(in the rows, 128 means zero)
One turn sends every row of this set to another row. A few are shown first. Where does it send the rows asked after them?
j612: [124 111 125 123 136 133 156 109  96 154 119 126]
j144: [121 136 101 112  95  90 109 117 100 137 140 129]
j400: [ 99 124 137 131 161 138 115 141 117 131 111 149]
j508: [101 144 102 162 122 127 130  86  97 114 141 117]
j896: [109 134 101 136 120 136  87 147 120 107 141 112]
j182: [129  99 123 137 118 133 151 117  88 140 139 130]
j477: [103 118 133 146 149 144 119 151 112 120 125 151]
j121: [117 148  99 104 115  95 122 112 111 149 116 122]
j88: [ 93 149 112 140 128 116 114  70  99 128 130 120]
j729: [109 144 108 130 147 139 107 155 117 113 129 101]
j264: [103 126 159 159 158 125 123 117 101 131 138 130]
j298: [103 136 112 119 123 124  71 133 121 116 135 115]
j187: [124 149  86 122 115 110 144 127 112 141 118 117]
j904: [ 97 117 145 126 150 128  96 134 110 130 121 155]
j836: [104 128 159 158 158 126 122 116 101 133 137 131]
j464: [127 115 107 132  96 104 141  98  90 137 138 120]
j122: [122 120 113 118 103  98 133  89  92 147 130 121]
j243: [128 137  87 132  97 105 133 133 102 128 141 123]
j405: [119 108 137 110 129 118 133  96  91 158 122 132]
j154: [101 146 109 112 138 130  83 131 129 124 119 108]
j28: [ 97 152 103 150 134 127 132  78 102 125 127 114]
j294: [101 148 118 111 153 127  92 140 119 124 120 103]
j695: [122 126 107 119 114 106 148  92  97 150 117 115]
j709: [103 127 161 156 157 124 119 116 101 132 139 132]
j826: [108 133 114 132 130 129  89 154 108 105 148 108]
j470: [104 126 159 159 157 125 119 117 101 131 141 132]
j296: [124  95 136 124 113 118 129 105  84 144 143 138]
j323: [101 111 139 140 139 132 100 145 106 118 134 156]
j997: [101 137 123 112 136 119  75 139 109 117 140 112]
j951: [127 123 101 134 107 112 155 102  94 141 126 114]
j793: [ 98 142 112 152 115 117 112  77  93 117 146 123]
j123: [107 144 100 129 137 143 100 143 129 116 123 104]

j612 goes to j182
j298 goes to j154
Where do these go?
j464 goes to j122
j729 goes to j826
j144 goes to j121
j904 goes to j400
j508 goes to j793

